In the rows, zero is written as 128.
The rows below fall into families. The same turns and mirrors carry the whole set onto itself and the rows of a family onto each other. For each named row, which other rows are in its family? Write them in the order they are listed.
These 32 rows form 4 families of 8 rows each.
j_983: [125 117 122 105 125 141 169 103 162]
j_865: [130 140 101 116 152 122 112 158 105]
j_493: [161 139  93 128 144 159 109 148 122]
j_545: [128 115 105 104 169 131 107 139 166]
j_602: [140 152 141 113 117 163 127 164 127]
j_598: [148 127 130 114 103 132 157 108 176]
j_745: [134 138  90  96 119 104 124 161 173]
j_843: [171 101 125 100 107 135 138 105 145]
j_672: [121 122 115  82 133 102 148 140 183]
j_458: [151 139 116 147 117 154 115 133 110]
j_383: [162 128 107 119 132 175 153 130 162]
j_732: [121 119 145 106 115  88 128 111 136]
j_519: [135 119 141 134 131 147 141 104 112]
j_888: [ 96 130  88 110  93 111 132 130 134]
j_851: [136 139  99 103 123  94  91 153 149]
j_772: [159 125  92  98 137 138 126 170 174]
j_259: [156 120 136 119 144 157 157 152 166]
j_739: [150 127 144 144 127 140 120 150 112]
j_190: [114 118 138  95 112 104 158 120 161]
j_24: [121 151  95 107 120  92 114 115 124]
j_511: [154 142  85 122 141 167 138 156 149]
j_243: [117 131 135 124 117 122 131 101 113]
j_824: [169 118 139  97 147 157 115 139 153]
j_104: [131 134  86  87 127 111 148 115 177]
j_660: [ 99 152 105 115 138 135 113 165 140]
j_56: [149 140 106 116 127 117  87 169 120]
j_89: [130 119 133 120 129 163 167 116 137]
j_437: [142 141 144 135  96 115 123 106 124]
j_938: [136 124  89  98 164 134 146 165 159]
j_46: [142 132 127 111  75 136 147 123 121]
j_2: [129  94  86 104 128 109 125 100 159]
j_495: [111 136 128 100 120  86 109 136 128]

The rest of the family of j_383: j_983, j_672, j_458, j_772, j_243, j_56, j_495
The rest of the family of j_2: j_545, j_602, j_843, j_888, j_824, j_660, j_46
The rest of the family of j_511: j_493, j_745, j_732, j_519, j_851, j_190, j_89

The rows below fall into families. The same turns and mirrors carry the whole set onto itself and the rows of a family onto each other. For each named row, which other rows are in its family? Write them in the order they are listed.
These 32 rows form 4 families of 8 rows each.
j_611: [134 103 148 103  82  92 151 125 158 124]
j_856: [139 120 129  96  95  71 161 147 168  90]
j_241: [186 120  97  80 120  80 115 116 163  83]
j_839: [177 123 117  81 148  64 106 144 170  95]
j_978: [139 133 106  91  88 139 134 127 160 129]
j_469: [190 134 119  52 124 111 122 127 165  88]
j_207: [126  90 145  99 140 115 105 154 126  86]
j_309: [129 137 105 105 123  95 136 129 193 130]
j_831: [176 136 100  69  99 134 127 112 153 110]
j_897: [139  94 144 110 145  85 106 141 117 124]
j_962: [122 110 149 105 139  95 108 163 184  87]
j_295: [135  91 152 111 105  88 137 138 121 119]
j_916: [179 114 132  69 142 122 108 108 141  76]
j_135: [152 111 132  98 166  74  93 146 152 120]
j_172: [171 135 127  74 139 137 111 101 169 123]
j_648: [158 145 131  90  78 106 146 151 141 105]
j_483: [142 101 142  82 167 111  93 146 159  94]
j_825: [135 123 115 115  91 122 122 145 110 100]
j_740: [132 114 145  91 164  89 128 129 186 127]
j_622: [162 106 154  76 137  94 117 147 158  57]
j_293: [172 123 137  61 155 104 108 142 181  90]
j_111: [142  93 122 103 110  95 146 119 114  76]
j_418: [118 123 131 104  83 118 142 156 159 117]
j_249: [149 131  85 100 139 115 119  99 140 123]
j_134: [167 115  91  90 103 104 122  91 169 106]
j_497: [125  90 124 110 152 116 119 102 136 112]
j_711: [120 103 144 105 101 109 131 167 133  94]
j_949: [111 111 123 126 129 123 100 146 149 106]
j_664: [144 112 114 101  88 108 140  99 181 127]
j_294: [184 124 111  77 126  90 138 118 114  92]
j_412: [162 156 133  76 104 118 135 131 183 131]
j_299: [169 126 148  72 135  67 151 146 161  98]

The rest of the family of j_249: j_856, j_309, j_740, j_111, j_497, j_294, j_299
The rest of the family of j_622: j_962, j_916, j_172, j_648, j_825, j_949, j_412
The rest of the family of j_207: j_978, j_469, j_831, j_483, j_293, j_418, j_711

The rows below fall into families. The same turns and mirrors carry the whole set onto itself and the rows of a family onto each other. For each named row, which other rows are in its family? Write them in the order they are listed.
These 40 rows form 8 families of 5 rows each.
j_132: [148 151 165 101 125 125 129 108 134 128 129 103 123 107 148 166 160  90
 125 128]
j_907: [129 129 113  88 128 141 121 162 104 160 130 111  97 125 146 151 155 123
 150 109]
j_17: [127 136 100 150 151 134 107 130 156 117 145 148 148 116 114  95  94 152
 120 159]
j_11: [129 151 162 115  98 125 139 113  92 149 140 112 137 114 155 138 141 106
 118 105]
j_28: [140 149 102 169 149 129 106 133 163 121 127 144 143 127 131  90 119 151
 127 158]
j_369: [140 117  79 107 145 157 103 167 119 154 132 127 113 128 137 120 129 150
 157 143]
j_646: [132 135 107 135 155 138 127 137 155 120 138 167 163 132 108 118 103 158
 152 161]
j_705: [139 141 170 121 137 116 130 121 106 118 145 146 127 118 112 133 158  93
 130  83]
j_937: [117 158 153 137 111 124 128  96 124 134 146 133 168 123 150  96 117 119
 102 124]
j_639: [153 136 161 113  91 131 139 115 106 135 129 101 123 124 142 168 133 109
 155 121]
j_30: [171 125 127 108 124 151 117 140 115 144 118  98 100  97 138 172 157 109
 143 163]
j_476: [170 121 102 125 142 161 100 134 135 131 123 122 121 103 127 137 134 133
 146 193]
j_460: [143 146 133 143 117 135 120  91 147 113 136 145 173 142 128 106  93 148
 140 155]
j_357: [166 112 105 141 147 161 109 160  94 129 141 148 107 101  99 116 136 126
 161 136]
j_405: [123 167 152 149 142  98 124 106 162 121 131 135 152 132 142 111 135 125
 110 112]
j_462: [169 114 123 124  98 160 127 139  96 145 127 101 114 118 137 157 119 131
 172 156]
j_562: [117 156 146 118 145 107 142 115 158 117 144 162 170 139 115 128 124 131
 136 122]
j_438: [121 135  87 120 156 142  99 141 149 139 135 154 142 140 138  85 117 162
 131 141]
j_813: [133 145 151 141 156 117 120 110 128 110 144 169 148 124 110  97 131 114
 123 101]
j_942: [129 150 164 100 131 111 153 129 124 134 133 136 142 134 124 171 146 108
 150  98]
j_478: [149 123 108 154 156 147 106 133 119 115 146 172 140 120  99  86 120 134
 142 139]
j_970: [151 135 120 132 118 138 125 165 111 151 118  97  88 105 142 164 153 116
 156 127]
j_385: [152 132  85 163 140 156 110 165 129 139 121 122 106 108 128 126 131 147
 153 169]
j_68: [144 125 128 103 129 139 143 163 105 141 131 121 113 121 114 189 145 120
 173 128]
j_488: [113 149 147  87 126 111 123 128 125 149 135 126 122 141 151 132 154 115
 127  81]
j_67: [136 119 125 113 117 139 128 163  97 148 137 100  90 102 128 169 135 118
 150 129]
j_817: [104 158 152 134 133 104 129 106 155 116 146 142 149 126 126 114 114 124
 103 116]
j_471: [141 160 156 116 141 114 116  83 170 115 129 130 156 115 134 128 141 112
 109 144]
j_44: [136 157 172 121 104 112 140  82 134 117 137 127 161 142 139 138 116 119
 135 116]
j_883: [106 153 131 103 144 110 113 117 154 133 142 152 147 146 142  94 132 138
 116 100]
j_575: [151 141 112 134 153 141 103 102 167 115 131 142 149 112 129 108 120 136
 123 184]
j_991: [156 116  95 121 146 159 126 166 124 138 131 146 130 119 103 151 122 146
 178 163]
j_213: [148 123  93 146 113 173 117 145  91 154 138 125 127 101 139 110 109 145
 145 171]
j_26: [163 119 101 146 116 159 119 124 124 130 136 128 140 124 126 126  95 155
 170 180]
j_683: [145 128 124 121  94 160 130 145  70 157 136 100 112  97 154 150 138 118
 144 135]
j_398: [117 149 161 109 120 103 138 125 118 135 145 113 122 114 139 158 143 103
 119  96]
j_812: [132 142 111 150 121 151 116 115 119 134 144 143 160 119 141  81 103 147
 118 165]
j_199: [154 118 138 125 133 140 127 153  81 130 141 133  99 106 110 149 154  97
 155 103]
j_480: [139 110  84 139 141 158 107 164 115 140 135 120 109 103 117 131 114 143
 150 168]
j_38: [132 158 163 126 121 105 132 129 129 131 126 106 115 119 150 154 165 102
 130  93]

The rest of the family of j_357: j_705, j_813, j_478, j_199
The rest of the family of j_817: j_17, j_67, j_398, j_480
The rest of the family of j_44: j_639, j_460, j_462, j_26
The rest of the family of j_213: j_11, j_937, j_683, j_812
The rest of the family of j_405: j_28, j_970, j_385, j_38
The rest of the family of j_575: j_132, j_30, j_476, j_471

